In the data rows, the value 128 means zero.
Here are some numbered points:
[142  69 134 140 121 141  81 117 153 176 144 136 108 136 176 137 141 160 121 109  88] 0
[110 204 143  93  68 143 120  89 113 149 157 160 125  90  99  88 172 162 173 117 155] 1
[142 130 141 150 118 121 141 125 100 110 123 137 150 142  99  92 130 105 127 135 120] 2
[162 152 129 140 125 153 139 102 144 111 121 131 162 126 114 156 131 122 135 147  97] 3
[101 149 140 142 138 186 110 162 125  94 128  95 148  99 189 169 161 117 145 109 132] 4
[134  95 143 155 101 199 155 140 121 127 169 128 123 160 166 107 194 188  75  69 116] 5
[155 148  84 109 169  62 138 194 123  72  98 166 113 187 127 136  75   0 106 155 142] 6
[126  88 123 133 131 120 121 124 115 111 114  99 106 150 136  97 148 222  98  74 129] 7
[112  92 156 148  82 191 156 135 118 147 166 115 125 160 136 101 179 191  78  84 121] 8
[166 142  93 108 167  36 151 166 146 111 102 188 138 182  96 129  59   0 113 191 146] 9
[118 188 139 115  92 156 126 103 107 126 143 122 174  85  95 135 168 158 165 114 138] 10
[107 204 141  85  88 164  99 101 129 152 146 177 120  85  77 113 170 165 177  91 164] 11
Which point above is nearest to each new point? Its number follows each.
[171 124  93 151 108 154 145 115 168 134 119 107 156 109 140 148 161 184 125 141  79] 3
[ 65  65 161 106 120 146 128 142 146 114 162  68 163  86 126 168 125 146 152 152 137] 4
[128  85 130 139 120 156  82 143 148 172 134 135  99 144 158 135 144 156 136 105  94] 0
[ 97 113  97 145  96 138 113 145 126 173 144 111 144 152 160 136 117 183 129 116 106] 0
[107 103 151 129 114 123 108 141 112 103 118 114 130 143 143  98 118  97 119  80 129] 2
[134  75 131 148 119 170  87 125 160 186 144 138 101 133 158 143 136 157 140 122  98] 0
[162  87 111 123 119 157  74 100 163 180 139 176 128 128 172 134 155 174 111 114  79] 0
[154  51 121 141 134 146  93 110 164 177 136 132  97 139 163 132 135 184  95 111  80] 0
[104 115 146 150 120 197 114 161 137  94 137 104 133 104 198 176 148 131 146 112 129] 4
[126 160 162 127 149 185 116 132 142 111 121 145 111  86 235 157 153 138 144 116 139] 4
[123 130 210 127 186 142 141  70  99 110 120 144  66  71 131  86 175 125 118 104 154] 2
[ 99 135 164 163 135 200 109 164 118  71 155  92 142 110 215 174 154 163 144  83 151] 4
[ 67 175 150 162  97 245 137 124 155 109 161  92 150  93  98 142 209 171 148 102 210] 10
[137 137 145 159 141 124 121  92 113 134 126 129 142 121 105 106 113 124 133 127 144] 2
